(in the rows, 128 means zero)
Each named move below is a turn or a mirror, shown by a few rows before and after it. Which moves, in which order, take the first row of each later pair to the second? The first pair is answered.
X (before -> after):
[125 149 152 150 122 138 129 176 133 121 122 189 147 123 116 165 127 142
 140 130  98  87 114 170 104 138 119 123 154 106 124  78 150  98 108]  ->  [126 148 148 148 119 136 129 175 135 118 121 192 147 123 120 165 130 137
 144 128  95  85 117 166 105 138 117 123 152 103 124  81 149  96 108]
[138 139  83 134 126 133 156 176 150 153 119 109 138 117  92  95 140 180
 159 107 159 137 159 131 160 119 104 123 149 135 129 188  90 120 133]  ->  [121 138  78 134 110 124 154 166 158 145 117 119 131 120 104  88 149 163
 164  92 149 152 165 133 150 113 104 119 145 129 122 193 107 115 128]
[ 40 137  45  66 103 113 137 185 148 139 147 190 112 113 144 112 132 162
 146  68 143 126 151 171  96 136 172 115  84 103  76 110 118 101 103]  ->  [113 141  66  65 160 150 136 223 121 167 152 144 125 100 107 147  91 200
 120 122 193  68 125 167 126 157 163 133 102 132 106  90  74 110 118]
S (before -> after):
[141 134 125 142 130 165 109 121 112 112 110 127  80 149 137 136 102 134
 101 163 128 127 116 145 112 177 149 131 146 136 137  89 111 137 150]  ->  [121 129 137 138 104 135 114  99 116  94 119 133  69 153 136 119 115 107
 106 157 100 135 117 122 103 164 143 108 136 127 132  98 146 120 153]
[ 54 137 105 100 174  52 130 115 120  96 122 142 118 114 126 125 165  61
 194  55 100 137 106 107 121  43 132 121 121 132 106 164 176 109 115]  ->  [ 80 143  74 105 210 101 129 158 119 129  93 136 152  92 134 153 163 109
 198  38 161 136 116 158 142  55 144 166 135 152 105 173 113 146 105]
[141 138 102 113 134 149 148 127 122 154  87 127 100 140 118 163 106 163
 123 125 158 112 109 150 126 144 131 126 129 145 135 106 121 173  93]  ->  [145 139 121 116 125 140 142 110 112 144 103 122  84 151 109 157  91 142
 109 149 135 100  96 128 118 155 125 113 130 140 145  88 137 157 101]
[108 127 118 130 126 107 125 130 121 133 130 137 131 116 108 125 147 119
 138 128 109 129 144 126 126  99 118 109 123 129 113 169 130 117 138]  ->  [116 127 113 134 136 121 126 138 121 143 125 131 139 112 112 135 147 136
 138 124 128 131 149 140 136 103 124 123 127 136 115 170 111 128 136]
B (before -> after):
[161 121 145 112 146 129 125 130 101 135 142 114 111 145 117 145 106 116
 136 158 110  95 120  92 111 135 118 101 128 133 129 129 144 120 131]  ->  [151 124 145 114 136 130 122 119 105 132 145 121 102 145 126 142 100 107
 136 156 103 101 124  95 102 140 122  96 125 131 129 121 151 117 130]
[150 135 125 141 137 160 128 153 101 154 123 119 144 130 144 130 113 135
 119 126 153 108 132 117 101 156 134 164 160 141 129 108 115 138 138]  ->  [155 130 135 130 150 139 142 163  98 153 126 107 157 123 125 132 120 136
 125 124 158  95 127 100 120 135 120 157 159 144 127 128 125 130 141]
[103 120  96 128 144 126 137 130 107 132 131 155 147 116 144 137 105 113
 102 115 106 129 142 127 155 107 120 139 110 139 127 151 129 131 133]  ->  [100 119  95 131 141 127 135 127 107 129 132 156 144 121 147 136 104 108
 102 113 101 132 143 130 150 109 122 140 109 142 125 145 133 128 135]
W (before -> after):
[129 113  86 149 140 172 137 135 134 128  99 142 101 135 126 138 123 146
  95 126 146 118 119 179 124 151 136 143 135 125 157 114  91 161 124]  ->  [113 115  91 154 117 162 132 113 138 112 109 156  81 147 136 122 121 124
  94 128 118 127 118 171 104 156 140 127 128 117 157  98 113 149 124]
[129 128 126 138 120 149 106  99 147 119 126 159  92 165 181 112 110 140
 123 156 118 157 120 153  94 190 158 107 128 101 134  59 104 111 152]  ->  [116 123 149 128 110 107 119  86 141 104 144 154  84 162 160  97 124 113
 125 162  88 149 112 110  97 160 139  76 117  93 133  79 148  92 158]
[161 112 133 125 128 203 167 136 147 116 122 119 119 128 120 110 136 123
 144 133 115 118 133 151 123 145 135 152 158 164 121 126  75 135 133]  ->  [149 113 133 127 116 200 162 120 150 106 126 128 108 135 130 102 134 110
 141 137 100 123 133 150 109 156 137 145 152 156 122 115  88 132 136]
Then:
(2 to 3 moves a pair)
[117 110 106 134 140 154 121 103 149 131 140 187 142 137 122  92 130  78
 156 107 116 172 149  76  95 151 107 126 181  88 144 109 122 108 101]  ->  [128 100 123 114 158 127 138 122 141 137 141 166 164 121  94 100 140  85
 162 105 127 153 144  52 122 116  88 117 177  96 140 146 133 100  99] : W W
[133 102 143 120 128 114 156 142 110 108 166  97 137 150 103  78 108 137
  85 138 139  94 123 134 155 114 105  90 119  95 134  97 122 110 130]  ->  [146 110 124 129 134 144 148 150 113 120 151 106 137 153 120  90  98 158
  82 135 159  97 128 167 150 139 121 113 124 100 137  85  90 127 125] : W W W
[ 99 121 137 119 113  89 138 118 125 101 128 132 112 141 129 104 142 104
 134 137  93 137 127 111 110 120 121 107 112 127 124 134 163 120 141]  ->  [145 125 128 115 163 121 141 167 113 137 109 102 148 120 110 134 131 154
 134 141 156 108 127 133 145 121 120 139 123 154 134 144 112 150 138] : S X
[106 112 131 131 111 100 112 115 150 106 164 139 109 106 136 146 148  97
 141 130 104 134 125 107 115 137 125 131 124 137 135  92 147 135 135]  ->  [142 114 128 130 148 120 117 150 136 130 157 118 135  93 115 169 138 135
 134 138 147 111 121 113 141 134 121 149 136 156 145  97 113 148 133] : S X
[111 131 139 148 145 141 131 140 133 150 112 126 140  95 111 138 129 171
 128 108 164 152 138 160 133  95 123 139 130 144 135 128 113 113 119]  ->  [ 89 129 144 153 109 129 121 101 141 127 123 151 107 119 128 116 126 138
 122 113 122 169 136 151 100 115 128 121 126 126 139 102 139  94 124] : W W W
[ 99 133 118 136  99 128 138 133 145 127 119 153 126 127 154 125 146 123
 150  75 120 166 152 161 123 100 142 134 124 123 118 142 144 131 109]  ->  [108 122 140 119 115 100 151 142 130 127 131 131 136 118 124 126 154 118
 146  86 121 141 145 127 144  75 121 119 123 127 119 163 162 118 113] : X B X
[148 113  97 146 163 145 130 161 113 149  97 131 156 112 144 163 107 175
 139 106 186 124 141 160 152 128 144 164 139 154 135 144  74 149 128]  ->  [ 80 112 104 155  89 105 121  89 134 101 113 180 101 148 178 113 124 105
 144  94  96 169 142 137  96 135 152 121 125 119 120 120 143 113 132] : S X
[ 89 126 151 113 105 152 129 108  79 151 161 113 149 125 121 135 139 118
 154 112 171 129 106  98 153 117  96 104  97 150 125  78 172 129 107]  ->  [ 95 134 134 123 112 179 123 115  83 159 150 120 150 129 136 144 132 137
 155 106 190 136 110 128 148 138 108 125 104 156 128  63 143 142 103] : W W W
[109 122  79  97 157 169 170 202 145 125 117 116 145 121  98 140 142 158
 136  91 169 130 111 142 169  58 164 102 159 196 152 144 122 188  79]  ->  [121 132  77 109 161 192 161 200 144 129 118 120 134 129 107 146 123 165
 122 110 174 128 109 158 162  88 177 118 169 197 163 115  99 192  83] : X S
[185 128  86 135 145 238 130 143  87 198 182 130 153 143 193 130  97 161
 126 145 193 102 129 206 121 142 168 161 129 174 208  88  84 153 138]  ->  [ 87 105  79  96  84 129 169 115 117 158 174 161 173 128 201  83 189 110
 189  43 139 157 159 158 127  35 146 106  87 139 147 194 189 123 110] : B X W
[121 144 151 153 177 135 116 114 111 133 119 144  88 139 145 129 116 146
 107 152 118  93 110 114 115 146 132 131 137 147 155  96 145 133 134]  ->  [ 94 141 151 150 155 113 122  99 123 121 119 154  82 141 155 114 134 129
 117 134  99 108 117 107 105 133 130 121 129 139 145 104 167 125 129] : W X
[101 187 181 121 144 128 132 105 124 120 145 136 102 140 113 121 147 105
 103 113 110 107 145 154 136 129 173  89 148 115 117 183 144 157 135]  ->  [ 96 190 167 127 144 140 130 102 131 122 137 143 104 142 125 123 146 110
 105 105 120 118 148 172 133 140 182  98 151 113 116 177 130 164 130] : B S
[166 135 153 138 173 114 167 148  90 112 160 120 118  86  97 102 128 137
 138 117 118  91 158 146 161 158  83 115 128 134 102 155 137 128 148]  ->  [140 137 119 144 159 129 159 147 110 115 136 145 128  88 132  99 144 146
 156  83 127 127 176 184 153 161 102 131 127 127  82 161 125 144 131] : X S W
[147 115 102 143 126 121 123 132 137 137 103 128 129 107 122 125 126 154
 120 123 136 124 135 145 125 133 129 147 148 142 131 133  96 143 121]  ->  [125 117 107 143  97 103 121 107 144 121 112 145 109 120 135 107 129 128
 120 124 104 135 137 138 107 132 132 134 142 131 127 121 122 131 120] : S X
[172 125 112 114 167 126 126 184 141 143 139  97 158 107 126 166 136 140
 102 115 153 118 134  99 176 104 111 119 107 136 121  99 103 157 113]  ->  [112 124 107 115 109  93 122 136 157 107 145 137 123 127 156 130 157  87
 114  93  96 158 143  89 139 102 120  91  93 102 102  94 158 136 105] : S X
[212  48 188 129 208 116 143 143 119 151 147  70 117 153  97 138  63 157
  81 139 164  97 172 100 160 162  85 109 164 142 135 144  92 143 168]  ->  [155  34 195 110 172  50 163 122 136 122 148  85 120 147 100 107 113 119
 112  90 126 125 186  67 162 103  70  74 141 124 104 195 157 118 154] : S X W
[114 128 108 159 148 141 111 114 157 122  81 140 143 109 138 149 137 148
 147 128 141 114 125 155 116 130 138 151 122 124 121 118  96 153 108]  ->  [ 94 121 133 153 122 100 115  87 156  95 101 142 120 118 128 126 144 107
 146 136  95 115 121 114 108 114 125 117 113 113 120 123 148 123 115] : W W W
[174 100 137 142 145 146  93 150 109 159 141 130 126 148 138 125  95 135
 114 157 156 111 115 126 127 157 141 158 145 116 134  76  64 141 152]  ->  [137  99 150 143 108 113  94 112 120 130 156 152  97 164 145  94 101  90
 117 158 104 129 112  97 100 151 140 128 134  96 130  72 110 116 155] : W W X
[124 148 128  91  91 156 132 122 126 122  90 147  91 147 174  73 167 134
  89 159 104 163 136  97  90 139 115 139  97 115 127  81 166 187 114]  ->  [132 135 148  65 112 122 153 141 116 127  95 122 117 130 136  77 183 134
  95 155 112 141 134  60 121  94  92 120  90 121 122 122 190 178 114] : W W
[ 98 129 134 106 132 110 153 133 132  92 127 141 184 103  91 133 158 115
 156 106  90 130 123 109 150  97 115 131 107 160 106 118 163 123 104]  ->  [138 143 125 125 157 169 130 149 122 114 120 135 179 107 106 156 119 148
 133 137 121 116 120 149 145 146 131 166 129 172 129  73  99 147 111] : S W S
[160 125 132 138 141 155 141 137 135 173 119  91 167 105 122 144 137 149
  63 139 167  94 146 126 176 116  97 147 135 132 152 176 125 160 134]  ->  [170 130 142 150 136 170 129 126 133 167 126  93 143 123 127 139 115 141
  45 171 153  87 139 125 160 148 105 147 141 129 169 141 116 155 147] : S W
[179 121 155  94 166 132 169 143 135 127 120 104 143 131  54 158 144  99
 115 167 188  54  90 115 197 107 122 127 101 163 118 135 148 140 106]  ->  [119 116 123  89 129 102 173 127 161 111 100 141 151 125  86 137 193  84
 154 101 169 103 123 125 189  74 131 120  82 144  83 173 176 141  85] : X W
[ 96 129 110 115 137 104 137 102 112  98 110 148 160 112 162 115 133  91
 122 106  68 165 143 113 134 106 135 142  98 128 121 122 125 106 132]  ->  [145 127 129 106 184 115 144 136  89 121 115 110 177  98 122 142 111 121
 105 133 103 125 125 102 166 105 123 154 107 151 138 124  96 114 140] : W X
[103 157 149 132  80  79 123 128 124 121 109 181 120 156 148 126 136 122
 126 116  54 157 148 111 118 130 132 121 130 121 110 126 182  88 131]  ->  [172 159 147 125 155 117 131 194 104 168  96 134 163 127 113 172 116 187
 117 134 133 109 144 133 170 129 124 159 148 161 125 141 115 119 133] : S W X
[115 140 101 129 106 153 129 133 138 126 104 145 121 137 167 122 131 115
 147 109 125 149 138 160 123 124 165 147 143 126 106 114 129 135 104]  ->  [128 128 120 111 132 126 152 160 126 135 107 115 152 116 129 132 141 124
 153 109 142 124 130 128 160  79 142 136 137 139 102 156 140 128 102] : B B B
[151 117 151 144 158 143 120 137 107 161 135 107 124 116 109 150 107 144
 106 158 130 103  93 118 123 152 117 140 123 158 140 131 125 116 137]  ->  [103 110 122 132 130 119 133 135 135 155 111 131 150 107 138 141 154 139
 141  87 130 144 122 135 125 109 123 139 102 143 105 180 144 123 112] : X W S
[160 126 118 120 136 161 136 151 113 160 130 127 127 121 116 138 111 154
 133 129 175 120 111 139 149 152 150 161 152 141 152 113 100 129 100]  ->  [119 129  96 121 101 153 131 132 133 149 118 156 122 127 148 126 135 142
 149  95 158 156 127 159 131 146 164 164 139 127 135 119 113 128  89] : X S
[155 137 151 134 119 168 122 112 129 133 129 149 111 134 134 118 100 110
 116 166  72 147 105 122 124 119 131 129 149 108 148  84 108 120 137]  ->  [123 130 142 125  98 147 134 104 143 122 123 164 116 130 147 108 124  99
 137 131  61 168 118 116 122  95 127 116 139  98 128 108 131 115 127] : X S
[118 113 163 123 124  78 138 106 159 132 172 161 140 112 131 103 144  83
 157 122  99 134 111 146 107 131 114 127 106 148 108 118 168 109 117]  ->  [115 117 138 137 125 108 127 111 169 137 159 172 142 116 155 108 143  95
 160 109 112 152 121 184  97 149 129 147 112 148 106 104 137 126 111] : B S
[147 127 152 116 154 114 129 140 117 140 116 104 122 127  91 133 120  94
 114 163 112  74  95 116 152 139 106  97 119 136 135 115 141 108 146]  ->  [ 99 122 110 112 138 105 138 146 144 143  88 129 151 109 126 128 160 106
 153  85 128 119 129 149 156 107 117 109 103 127 102 160 140 123 120] : X S W
[128  81  91 158  70 122 157 123 145 141 113 154 156 116 172 109 170 114
  98 138 118 121 123 144  47 102 172 123 148 131 142 116 151  97 115]  ->  [167  78 127 155  99 123 159 139 120 150 133 121 157 113 134 123 143 119
  75 184 123  76  97 110  63 104 156 113 161 147 162 108 148  88 134] : X S W
[173 132 144 126 165 139 140 167 128 156 102  90 160 118  93 142 124 184
 114 142 166  94 146  98 140 109 134 128 138 131  94 146  96 132 113]  ->  [175 147 141 151 152 170 121 142 130 150 115 106 122 146 115 136  93 172
  93 176 144 102 138 115 102 160 150 130 148 122 111  88  82 130 125] : S W W
[115 133 102 124 120 131 120 127 142 140 100 141 134 113 143 137 130 145
 137 111 144 150 151 161 124 118 137 147 115 107 110 128 109 142 121]  ->  [ 98 126 123 118 104  98 123 110 144 125 116 141 120 121 135 118 135 114
 138 114 114 148 148 127 118 101 123 121 111  96 106 130 147 123 126] : W W W
[150  62  89 133 113 148  96 168 116 164 136 104 131 105 112 166 108 175
  81 160 160 130 101 146 183 141 135 140 101 158 110 101 117 148 139]  ->  [148  54 113 121 110 109 112 161 109 156 150  92 130 103  85 156 120 152
  79 163 139 118  95 104 190 114 117 111  96 155 111 118 155 126 149] : B S
[209 133 114 167 185 183 103 136 127 146 114 106 150 160 106 126  68 135
  90 185 178 110 109 145  84 166 160 146 140 112 126  53  50 125 158]  ->  [196 132 142 167 159 155 101 106 123 122 136 111 120 172  96 104  69  99
  82 209 131 109  98 110  68 167 153 112 133 100 132  42  90 100 170] : S B
[143 132 132 117 112 121 132 119 103 118 138 123 106 138 132 125 109 117
 114 155 133 124 115 110 112 149 120 123 135 150 129 103 132 133 146]  ->  [128 122 122 104 112  98 144 132 108 122 126 122 133 122 132 123 141 120
 137 115 147 134 129 110 136 108 112 120 124 149 109 151 145 139 129] : S W S
[134 148  69 140 114  75 135 130 132 126  97 103 149 135  97 158 149 133
 143 117 120 140 150 110 155  84 110  92 115 133 112 113 173 187 119]  ->  [145 156  50 154 123 113 124 137 132 140  86 105 151 137 115 168 132 151
 139 119 139 145 153 144 152 110 122 117 127 138 118  90 137 207 118] : S W
[150 101 209  66  97  86 114 176 178 122 127 137 125 119  86 146 154 134
 155 120 193 101 161  73 189 117 146 193  78 140 124 127 168  71 125]  ->  [179 113 204  82 114 132  96 177 168 136 127 134 108 128  92 157 122 153
 133 152 205  90 148 101 175 167 159 212  93 152 141  79 127  84 131] : S W S
